Here are some points:
tensor([ 0.607, -0.051,  0.723, -0.139,  1.182, -1.552, -0.502,  0.552,  0.282, -0.103, -0.016, -0.099,  0.177,  0.667,  1.476, -1.816])
tensor([ 0.842,  0.752,  0.798,  0.357,  0.068, -0.459, -0.877,  0.011, -0.281, -0.398,  0.177, -1.535,  1.030, -1.229,  0.052,  1.283])
tensor([ 0.588,  2.398, -0.018, -0.797, -2.223,  4.038,  2.056,  1.181, -1.729,  0.736,  0.844, -1.564,  0.858, -0.382, -1.593, -0.431])
tensor([ 0.181, -2.249, -0.193, -0.899, -0.794, -1.163, -0.352, -1.083, -0.191, -1.885, -0.644, -1.189, -0.890,  0.700, -0.448,  0.439])
tensor([ 0.946, -1.005,  0.314, -0.489,  0.195, -1.462,  0.983,  0.495,  0.812,  1.409,  0.280, -0.042,  0.007, -0.441,  0.975,  0.196])
tensor([-1.081, -0.570, -0.530,  0.124,  1.389, -0.676, -1.120,  0.845, -0.522, -0.280,  0.704,  1.582,  0.135,  0.794,  0.284, -1.193])
tensor([-2.334,  1.458, -1.617, -1.823,  0.313, -0.579,  1.635,  0.333, -1.309,  0.937,  0.361,  1.894, -0.165,  1.754, -0.812, -2.018])
tensor([ 0.601,  0.240, -1.277,  0.516,  0.085,  0.935, -0.742, -1.388,  0.382, -1.736, -0.173, -1.344, -0.498,  0.178,  0.309,  0.394])
tensor([ 0.102,  0.202,  0.253,  0.708,  0.948, -0.100,  0.535, -0.046,  0.092, -0.332,  1.350, -0.054,  0.867,  0.499,  0.634,  0.123])
tensor([-0.334,  0.243,  0.996, -0.308,  1.035, -1.333, -1.344, -0.020,  0.655,  1.427,  1.669,  0.362, -0.750,  1.722,  1.835, -0.127])
tensor([ 1.133, -1.756,  0.109, -0.408, -0.138,  0.457,  0.295, -2.049,  0.052, -1.226, -1.134, -0.981,  0.241,  0.418,  0.894, -0.212])
tensor([ 0.717, -0.162, -0.108,  0.176,  1.563, -0.581, -0.616,  1.041, -0.259,  0.384,  1.437,  1.161, -1.005, -0.274,  1.374,  0.130])
tensor([-0.915,  0.851, -0.581, -0.105,  1.577, -1.784, -1.187,  0.248, -0.169,  1.980, -0.571,  2.606, -1.075,  3.278,  0.321,  0.010])
tensor([-0.390,  0.152,  0.021, -0.054,  0.801, -1.186, -0.279,  0.609, -0.239,  0.689,  0.198,  1.190, -0.997,  0.177,  0.961, -1.321])
tensor([ 0.085,  1.661,  1.297, -0.029, -1.206,  1.485,  0.706, -0.597, -1.412,  0.809,  0.281, -0.456,  0.151,  0.392, -0.904, -0.943])
tensor([ 0.102, -1.560, -1.068, -0.438,  0.003, -0.465,  1.152, -0.116, -0.419, -0.722, -0.015,  0.662, -0.234, -0.633,  1.432,  0.403])
tensor([ 0.784, -0.236, -0.817,  0.124, -0.269,  0.158, -0.407,  0.430,  0.667, -0.003, -0.018,  0.396,  0.035,  0.316,  0.202,  0.040])
tensor([ 0.650,  0.571,  0.375, -0.393,  0.374, -0.162, -0.357, -0.765,  0.432, -1.249,  0.072, -0.656, -0.308,  0.013,  0.880, -0.264])
tensor([ 0.482, -0.069,  0.369, -1.348,  0.463,  0.079, -1.200, -1.007,  0.669, -1.061, -0.082, -1.841,  0.410,  0.655,  0.661,  0.611])
tensor([ 0.782, -0.899,  0.502, -0.632,  1.092, -0.957, -0.498,  0.144,  1.085, -0.931,  0.266, -0.093, -0.025, -0.510,  2.265,  0.754])
tensor([-1.939, -0.667, -2.770, -0.340,  0.097,  0.099, -0.833, -1.151, -0.363,  0.602, -0.131,  0.019, -0.104,  1.651,  1.297, -1.297])
tensor([ 1.182,  1.009,  1.242,  0.749,  0.835, -0.378, -0.578, -0.446,  0.931,  1.794, -0.483,  0.113,  0.425, -0.243,  0.321,  0.016])
tensor([-0.931,  1.151,  0.473, -1.313, -1.843,  1.861,  1.593,  0.600, -1.920,  0.646,  0.075, -1.386,  0.155, -1.440, -2.411, -0.378])
tensor([-0.558,  0.961,  1.436,  1.526, -1.861,  1.874,  1.157,  0.580, -0.462, -0.434, -0.654, -0.636,  0.468, -2.918, -0.186,  0.488])
tensor([-0.899,  0.215,  1.068,  0.729,  0.028,  1.218, -0.197,  0.480, -1.182,  1.204,  0.188,  0.917, -0.057,  0.222, -1.127, -0.476])
tensor([ 0.079,  0.554, -0.794,  0.509, -0.273,  0.985,  0.121,  1.334,  0.227, -1.060,  0.051, -0.485, -0.869, -0.911, -0.186, -0.569])
tensor([ 0.496, -0.296,  0.553, -0.625, -0.174, -1.337, -0.615,  0.132, -0.233,  0.127,  0.657,  0.420, -0.739,  0.539,  0.688, -0.097])
tensor([-0.234, -0.562,  0.937,  0.499,  0.817, -1.325, -0.196, -0.154,  0.389,  0.898,  0.097, -0.077, -0.080,  0.487,  1.040,  0.012])
tensor([ 1.574,  0.206, -0.349,  1.218, -0.017,  1.184,  0.955,  1.104,  0.585, -0.385, -0.506, -0.034,  0.442, -2.107,  0.680,  2.020])
Here are 16 more points, each followed by its number:
tensor([-0.423, -0.051, -0.253, -0.049,  0.740,  1.218, -1.776, -0.262,  0.068, -1.167,  0.601, -1.403, -0.449, -0.162,  0.066, -0.197]) 0
tensor([ 0.376, -1.258,  1.483,  0.004, -0.005, -0.231,  0.392, -0.763, -0.509,  0.511, -0.136, -0.598,  0.039, -1.301,  0.090,  0.409]) 1
tensor([-1.321, -0.070, -1.033,  0.342,  0.205,  0.325, -1.405, -0.536,  0.393,  0.856,  0.454,  0.599, -0.289,  1.522, -0.997, -1.139]) 2
tensor([-1.266, -0.937,  0.193,  1.331,  0.070, -0.717, -0.248,  0.557, -0.002, -1.620, -1.015,  0.436,  0.101, -1.076,  0.579,  0.346]) 3
tensor([ 1.804,  1.769,  2.749,  1.949, -2.310,  1.064,  1.913,  1.385, -0.126,  1.454,  1.181, -0.135,  0.899, -2.008, -0.802,  1.554]) 4
tensor([ 0.936, -1.351, -0.216,  0.370,  1.618, -1.053, -1.576, -0.345,  0.732, -0.922,  0.834,  0.742,  0.205,  0.811,  1.101,  0.355]) 5
tensor([ 0.109, -0.669,  1.149,  0.039,  0.123, -1.189,  0.114,  0.442,  0.002,  0.948,  0.124,  0.914,  0.716,  0.240, -0.176,  0.489]) 6
tensor([ 0.392,  2.592,  0.376,  0.476, -0.899,  0.676, -1.702,  1.484, -0.717,  1.400,  0.363,  0.559,  1.114,  0.460, -0.733, -0.163]) 7
tensor([-1.156, -0.216, -0.931, -0.830,  1.603, -0.137,  0.129, -1.032, -0.269, -1.326, -0.613,  0.551, -0.506,  1.482,  0.956, -0.541]) 8
tensor([-0.562,  1.145,  1.271,  0.870, -0.428,  1.155,  0.177,  0.800,  0.915,  0.726, -0.257,  1.006,  1.154,  0.441, -1.026,  0.306]) 9
tensor([-0.411,  0.146,  0.744,  0.759,  0.985,  0.057, -0.189, -1.201,  0.000, -1.222, -0.400, -0.788,  0.229,  0.432, -0.417,  0.045]) 10
tensor([ 0.774,  0.611, -0.062,  0.807, -0.820, -0.584, -0.266,  1.791,  0.456,  0.633, -0.035,  0.304, -0.319, -1.152,  1.046, -0.158]) 11
tensor([ 0.094, -0.587, -0.995,  0.591, -0.120, -0.483, -2.050,  0.132, -0.248, -2.020, -0.111, -0.663, -1.476,  0.086,  1.556,  0.359]) 12
tensor([ 1.541,  0.662,  1.085,  0.276, -2.017,  2.804,  0.767,  0.500, -0.432, -0.119, -1.319, -1.176, -0.393, -2.001, -1.586,  0.856]) 13
tensor([ 0.667,  1.688,  0.678,  0.564, -1.527, -0.061,  0.265, -0.290, -0.259,  0.000,  0.104, -0.789,  1.197, -1.142, -1.080,  0.336]) 14
tensor([-0.615, -1.340, -0.273, -0.399,  0.244, -0.968, -0.660, -0.139,  1.112,  0.343, -0.686, -1.149,  1.185, -1.122,  0.430, -0.591]) 15
Which two of these numbered points are nearest to each point below, looking only along the 6 directions in which the first points spread most? Their numbers follow each, nearest first.
tensor([-0.267,  0.718,  0.118,  1.337, -0.678,  1.689, -0.257, -1.108, -1.035,  1.909, -1.364,  0.505, -0.907, -1.214, -1.346,  0.023]) > 9 14
tensor([ 0.018, -1.521,  0.633, -0.545,  1.847, -1.177, -0.524, -0.589,  1.405,  0.107,  0.429,  0.750,  0.435,  0.615,  0.408, -0.399]) > 5 15
tensor([-1.959,  1.932, -1.806,  0.412,  0.951, -0.466, -0.329,  0.629, -0.214,  0.809, -0.307,  0.699,  0.767,  3.677, -0.904, -2.635]) > 2 8
tensor([ 0.609, -0.452, -1.095,  1.090, -0.429,  0.886,  1.238,  0.399, -0.395, -1.084, -0.855, -0.822,  0.566, -0.081,  0.613,  1.326]) > 3 0
tensor([-0.498, -0.171,  1.655, -0.042,  0.757, -2.497, -0.028, -0.028,  1.055,  1.987,  1.742,  0.136,  1.015, -0.229,  1.217,  0.332]) > 6 11
tensor([ 0.364,  0.406,  1.249,  1.226, -0.447,  0.013, -0.168, -0.429, -0.212, -0.474,  0.285, -0.138,  0.160,  0.941,  0.461, -0.565]) > 10 15
tensor([-0.603,  0.454,  0.691, -1.007, -1.019,  1.173, -0.132,  0.236, -0.427,  0.451, -0.155,  0.266,  0.242, -0.665, -0.341,  0.843]) > 14 9
tensor([ 0.840, -0.678, -1.774, -0.552,  0.752,  0.573, -1.154, -0.013,  0.416, -1.101,  0.897, -0.651, -0.605,  0.779,  0.622,  0.155]) > 12 0
tensor([ 1.605,  0.834, -0.209,  0.382, -3.245,  2.786,  2.058,  0.443, -0.292, -0.953, -0.326, -1.360, -0.565, -2.727, -2.526,  0.670]) > 13 14
Now 16 new points, numbered from 0 again:
tensor([ 1.823,  1.163,  1.234,  1.484, -1.212,  2.224,  0.785,  0.532, -0.450, -1.024, -0.106, -1.544,  1.239, -2.205, -0.833,  1.395]) 0
tensor([ 0.983, -2.854,  0.827, -0.082,  0.623, -1.466,  0.892,  0.528, -0.167, -0.488, -0.662,  0.958, -0.427, -0.831,  1.925,  0.100]) 1
tensor([ 1.271, -0.149,  1.371,  1.471, -1.470,  0.855, -0.149,  0.910,  0.549, -0.190, -0.911, -0.919,  0.362, -1.091, -0.181, -0.481]) 2
tensor([ 0.867, -0.112,  0.646, -0.068, -0.668, -1.015,  0.068,  0.338,  0.186,  0.846,  0.520,  0.349,  0.120,  0.793,  1.027,  0.347]) 3
tensor([ 0.325, -0.532,  0.387,  0.617,  0.006, -1.267, -0.285, -0.981, -0.402,  0.049, -0.658, -0.743,  0.180,  0.562,  0.771, -0.044]) 4
tensor([ 1.591, -1.272, -0.118, -0.346,  0.500, -1.794,  0.255,  0.171,  0.325, -0.084, -0.954,  0.822, -1.421,  0.654,  1.879,  0.303]) 5
tensor([ 0.954,  0.176,  0.202,  0.369, -1.303,  1.551,  0.694,  0.115, -1.671, -0.793, -0.593, -0.765,  0.557, -2.475, -0.855, -0.594]) 6
tensor([-0.100, -0.146,  0.164, -0.438, -1.508,  1.152, -0.139,  0.048, -0.278,  0.114, -0.494,  0.068,  0.579, -0.530, -0.775,  0.140]) 7
tensor([ 2.138, -0.200, -0.342,  0.214, -0.220,  0.867, -0.509, -1.369, -0.021, -1.548,  0.286, -0.771,  0.703, -0.618, -0.138,  0.848]) 8
tensor([-0.627, -1.379,  0.479,  0.298,  0.409, -1.270, -1.006, -0.477,  1.057,  1.700,  0.810,  0.169, -0.603, -1.143,  0.192, -0.148]) 9
tensor([-0.607, -0.221,  0.085,  0.357,  0.035, -0.682, -1.604,  1.862,  0.327,  1.787,  0.739,  0.817,  1.071, -0.670,  1.097,  0.758]) 10
tensor([-0.670, -0.043, -0.567, -0.746, -0.969, -0.384, -0.398, -1.224,  0.705,  0.186, -0.559,  0.207,  1.569, -0.732, -0.566, -0.720]) 11
tensor([ 1.658, -1.075,  0.545,  0.664, -1.402,  1.941,  0.686, -1.178, -1.338, -0.397, -1.058, -1.238, -0.205, -1.973,  0.177,  0.410]) 12
tensor([-0.774, -1.039,  0.685, -0.835, -0.290, -0.835, -0.047, -0.367,  0.031,  1.305,  0.492,  1.568,  0.541,  1.117,  1.011, -0.811]) 13
tensor([ 0.652, -1.074, -0.204, -0.762,  0.671, -0.458, -0.552,  0.178, -1.120, -0.216,  0.020,  1.073, -0.708, -1.238,  1.355,  0.272]) 14
tensor([-0.496, -0.969,  2.258,  0.663, -0.007,  0.158, -0.498, -0.192,  0.785,  0.301, -0.901,  0.247, -0.147,  0.081,  0.161,  0.116]) 15
Which two of these numbered points are nearest to each point below, looking only along the 6 directions in which the first points spread most? Their numbers follow each, nearest first.
tensor([ 0.120,  0.039, -1.451,  0.717,  0.019,  0.756,  1.447,  1.586, -1.077, -0.068,  0.095,  0.181,  1.664, -1.799,  1.852,  0.163]) > 14 6
tensor([ 1.110, -2.150, -0.695, -0.226,  0.718, -0.559,  0.673, -1.435,  0.650, -0.362, -0.291, -0.664, -1.717,  0.485,  0.946, -0.699]) > 5 4
tensor([-0.550,  0.220,  0.825,  0.080,  0.655, -0.626, -1.105, -0.386,  0.084,  0.440,  1.187, -0.267, -1.576, -0.577,  1.300, -1.464]) > 3 9
tensor([ 1.231,  0.270,  1.527, -0.121, -0.905,  1.026,  0.858, -0.355,  0.459, -0.894, -0.993, -0.690, -0.004,  0.531, -0.290,  1.505]) > 2 8
tensor([ 0.920,  1.328, -0.760, -0.219,  0.548,  1.074, -1.399, -0.121,  0.422, -1.920,  0.970, -0.888, -0.334, -0.259,  0.138,  0.000]) > 8 11
tensor([-1.859, -0.926, -1.379, -1.377,  1.145, -1.928,  0.418,  0.194, -0.015,  1.426,  1.042,  1.114, -0.528,  2.636, -0.927, -0.856]) > 13 3
tensor([ 1.198,  2.230,  0.287, -0.391, -2.043,  3.284,  1.582, -0.304, -0.607, -0.676, -0.023, -1.568, -0.046, -0.435, -2.013,  0.843]) > 6 0
tensor([ 0.934, -1.285,  1.977,  0.547, -1.058,  1.598, -0.687,  0.438, -0.263, -0.804, -0.212, -0.289, -0.039, -1.446, -1.401,  0.554]) > 2 12
tensor([-0.745, -1.594,  0.513, -0.064,  1.559, -2.031, -0.784,  0.842,  0.929,  1.585,  1.055,  1.848,  0.514,  0.313,  0.234,  0.993]) > 9 10
